[[127 119 129 123 130 122]
 [128 118 134 125 133 124]
 [132 128 122 128 129 128]
 [122 128 126 125 122 118]
 [119 128 122 132 118 117]
 [150 125 115 132 131 136]
 [129 143 111 126 113 125]
 [132 129 128 106 114 135]
 [128 133 117 144 138 120]
 [136 150 130 125 133 118]
 [126 116 136 123 139 123]]
|
[[126 116 136 123 139 123]
 [136 150 130 125 133 118]
 [128 133 117 144 138 120]
 [132 129 128 106 114 135]
 [129 143 111 126 113 125]
 [150 125 115 132 131 136]
 [119 128 122 132 118 117]
 [122 128 126 125 122 118]
 [132 128 122 128 129 128]
 [128 118 134 125 133 124]
 [127 119 129 123 130 122]]

[[125 131 130 125 121 133]
 [130 129 135 121 103 135]
 [127 130 124 132 126 127]]
|
[[127 130 124 132 126 127]
 [130 129 135 121 103 135]
 [125 131 130 125 121 133]]

[[128 127 129 126 127 131]
 [127 127 127 126 124 119]
 [128 128 128 128 126 116]
 [128 129 128 125 126 128]
 [127 129 127 126 119 128]
 [128 128 128 125 107 127]
 [129 127 128 127 129 127]
 [127 126 128 124 126 152]
 [127 108 128 121 127 131]
 [127 149 128 121 128 129]
 [127 128 128 102 126 127]]
|
[[127 128 128 102 126 127]
 [127 149 128 121 128 129]
 [127 108 128 121 127 131]
 [127 126 128 124 126 152]
 [129 127 128 127 129 127]
 [128 128 128 125 107 127]
 [127 129 127 126 119 128]
 [128 129 128 125 126 128]
 [128 128 128 128 126 116]
 [127 127 127 126 124 119]
 [128 127 129 126 127 131]]

[[129 129 131 127 130 127 127]
 [102 125 137 123 142 146 116]
 [128 146 120 150 149 152 119]]
|
[[128 146 120 150 149 152 119]
 [102 125 137 123 142 146 116]
 [129 129 131 127 130 127 127]]

[[126 127 152]
 [125 131 128]
 [127 127 127]
 [129 109 128]]
|
[[129 109 128]
 [127 127 127]
 [125 131 128]
 [126 127 152]]

[[134 148 119 123 124 125 106]
 [125 131 128 126 136 135 138]
 [125 131 124 131 133 125 138]
 [130 123 128 130 130 125 124]
 [122 128 131 121 130 141 133]
 [109 131 144 119 108 123 135]
 [148 120 136 115 130 133 126]]
|
[[148 120 136 115 130 133 126]
 [109 131 144 119 108 123 135]
 [122 128 131 121 130 141 133]
 [130 123 128 130 130 125 124]
 [125 131 124 131 133 125 138]
 [125 131 128 126 136 135 138]
 [134 148 119 123 124 125 106]]
---
[[132 108 149 136]
 [129 127 122 146]
 [131 144 129 115]
 [134 112 113 126]
 [124 114 135 126]
 [117 125 142 134]
 [119 135 129 108]
 [123 119 129 146]
 [125 151 116 145]]
|
[[132 108 149 136]
 [134 112 113 126]
 [124 114 135 126]
 [123 119 129 146]
 [117 125 142 134]
 [129 127 122 146]
 [119 135 129 108]
 [131 144 129 115]
 [125 151 116 145]]

[[130 130 137 107 126 151 126 126 123 142 124 125 130 129 134]
 [115 127 127 124 124 133 120 144 131 126 142 121 118 116 128]]
|
[[115 127 127 124 124 133 120 144 131 126 142 121 118 116 128]
 [130 130 137 107 126 151 126 126 123 142 124 125 130 129 134]]

[[128 131 139 126 129 135 127]
 [125 120 119 132 131 122 130]
 [136 124 137 116 116 128 119]
 [134 129 118 128 127 123 132]
 [150 139 125 122 125 128 131]]
|
[[125 120 119 132 131 122 130]
 [136 124 137 116 116 128 119]
 [134 129 118 128 127 123 132]
 [128 131 139 126 129 135 127]
 [150 139 125 122 125 128 131]]

[[129 123 121 112]
 [128 127 117 125]
 [127 126 122 124]
 [126 128 122 126]
 [130 125 117 119]
 [130 122 127 103]]
|
[[130 122 127 103]
 [129 123 121 112]
 [130 125 117 119]
 [127 126 122 124]
 [128 127 117 125]
 [126 128 122 126]]

[[134 112 147 141 125]
 [112 139 111 111 131]
 [137 102 143 125 128]
 [117 148 134 147 122]
 [120 124 116 101 129]]
|
[[137 102 143 125 128]
 [134 112 147 141 125]
 [120 124 116 101 129]
 [112 139 111 111 131]
 [117 148 134 147 122]]

[[130 113 136 125 125 119 121 118 114 156]
 [136 129 128 131 131 142 141 137 137 113]
 [124 118 131 123 123 120 116 125 114 147]
 [108 152 112 127 127 121 116 133 136 103]
 [139 116 134 127 127 140 137 137 126 129]
 [123 145 119 131 131 134 133 135 142 101]
 [117 125 127 122 122 115 110 124 115 144]
 [132 136 125 132 132 138 140 134 140 108]]
|
[[130 113 136 125 125 119 121 118 114 156]
 [139 116 134 127 127 140 137 137 126 129]
 [124 118 131 123 123 120 116 125 114 147]
 [117 125 127 122 122 115 110 124 115 144]
 [136 129 128 131 131 142 141 137 137 113]
 [132 136 125 132 132 138 140 134 140 108]
 [123 145 119 131 131 134 133 135 142 101]
 [108 152 112 127 127 121 116 133 136 103]]

[[112  99 143 113 137 132 152 151]
 [136 134 155 151 107 105 132 115]
 [108 141 103 113 147 154 126 130]
 [ 99 105 126 158 140 116 155 151]
 [142 119 106 103 150 144 137 109]]
|
[[112  99 143 113 137 132 152 151]
 [ 99 105 126 158 140 116 155 151]
 [142 119 106 103 150 144 137 109]
 [136 134 155 151 107 105 132 115]
 [108 141 103 113 147 154 126 130]]

[[106 130 145]
 [123 129 124]
 [126 126 135]
 [115 112 124]]
|
[[115 112 124]
 [126 126 135]
 [123 129 124]
 [106 130 145]]
---
[[120 119 139]
 [130 125 121]
 [134 147 113]
 [133 152 118]
 [125 115 139]
 [143 130 129]
 [123 120 138]
 [126 135 127]
 [134 142 141]]
|
[[120 119 139]
 [134 147 113]
 [125 115 139]
 [123 120 138]
 [134 142 141]]

[[125 137 131 115 116 129 132]
 [128 119 128 128 132 127 124]
 [126 131 124 126 132 132 127]
 [124 136 131 115 116 129 131]
 [125 154 113 130 133 142 138]
 [126 140 119 128 130 137 132]
 [127 133 122 128 132 133 130]]
|
[[125 137 131 115 116 129 132]
 [126 131 124 126 132 132 127]
 [125 154 113 130 133 142 138]
 [127 133 122 128 132 133 130]]

[[143 138 127 131 129 150 128]
 [146 145 125 127 130 116 129]
 [109 146 129 128 126 123 130]
 [149 109 129 127 126 137 129]
 [139 147 128 127 125 128 125]
 [140 109 128 130 127 112 127]
 [134 128 129 128 128 104 128]
 [137 147 129 128 128 135 127]
 [105 125 127 128 127 129 127]]
|
[[143 138 127 131 129 150 128]
 [109 146 129 128 126 123 130]
 [139 147 128 127 125 128 125]
 [134 128 129 128 128 104 128]
 [105 125 127 128 127 129 127]]

[[127 142 131 125 132]
 [151 138 118 140 132]
 [127 147 123 124 145]
 [119 129 147 110 129]
 [138 129 105 147 129]
 [138 138 131 130 139]
 [122 131 118 140 119]
 [121 134 126 126 133]
 [143 134 127 129 143]]
|
[[127 142 131 125 132]
 [127 147 123 124 145]
 [138 129 105 147 129]
 [122 131 118 140 119]
 [143 134 127 129 143]]

[[146 129 127 115 136 132 128 117 124 132 133 106 136]
 [130 130 133 121 128 135 125 117 132 134 102 135 136]
 [116 130 138 117 125 131 114 132 117 141 121 131 120]
 [138 127 120 141 122 116 137 115 134 119 127 116 141]]
|
[[146 129 127 115 136 132 128 117 124 132 133 106 136]
 [116 130 138 117 125 131 114 132 117 141 121 131 120]]

[[136 141 117 126 145 123 157 122 138 128 128]
 [128 128 128 128 128 128 128 128 128 128 127]
 [136 141 121 120 144 128 146 125 130 138 132]
 [134 137 122 120 128 131 140 125 131 134 129]
 [123 129 126 126 127 130 124 136 126 122 128]
 [125 127 120 128 132 117 127 122 128 123 125]
 [125 126 117 125 134 112 126 128 121 123 128]]
|
[[136 141 117 126 145 123 157 122 138 128 128]
 [136 141 121 120 144 128 146 125 130 138 132]
 [123 129 126 126 127 130 124 136 126 122 128]
 [125 126 117 125 134 112 126 128 121 123 128]]

[[120 128 131 130 129 133 129 127 110 135 140 131 135]
 [ 99 122 121 126 133 126 129 128 144 131 109 127 116]
 [125 130 132 122 117 117 130 131 118 121 137 124 137]
 [126 130 129 125 133 126 128 127 146 130 112 121 129]]
|
[[120 128 131 130 129 133 129 127 110 135 140 131 135]
 [125 130 132 122 117 117 130 131 118 121 137 124 137]]

[[118 117 133 119 139 120 136 142 133]
 [130 131 136 127 142 131 127 150 135]
 [139 142 132 127 134 136 130 123 137]]
|
[[118 117 133 119 139 120 136 142 133]
 [139 142 132 127 134 136 130 123 137]]
---
[[119 136 133 107 114]
 [115 123 104 110 150]
 [120 139 118 132 114]
 [130 122 125 115 147]]
|
[[115 123 104]
 [120 139 118]]

[[104 146 107 151 107]
 [145 107 114 150 147]
 [147 112 115 116 112]]
|
[[145 107 114]
 [147 112 115]]

[[133 153 105 132 112]
 [124 112 126 119 114]
 [153 151 132 144 130]
 [132 116 142 123 153]]
|
[[124 112 126]
 [153 151 132]]

[[109 149 115 112]
 [107 152 114 110]
 [105 158 111 107]
 [110 147 117 113]
 [108 151 114 111]]
|
[[107 152 114]
 [105 158 111]]

[[129 144 129]
 [126 125 120]
 [123 104 124]
 [136 131 135]]
|
[[126 125 120]
 [123 104 124]]

[[141 132 140]
 [140 152 118]
 [149 138 129]
 [124 141 110]
 [145 146 112]]
|
[[140 152 118]
 [149 138 129]]

[[138 108 127 106]
 [116 115 144 123]
 [103 117 107 125]
 [124 125 138 136]]
|
[[116 115 144]
 [103 117 107]]
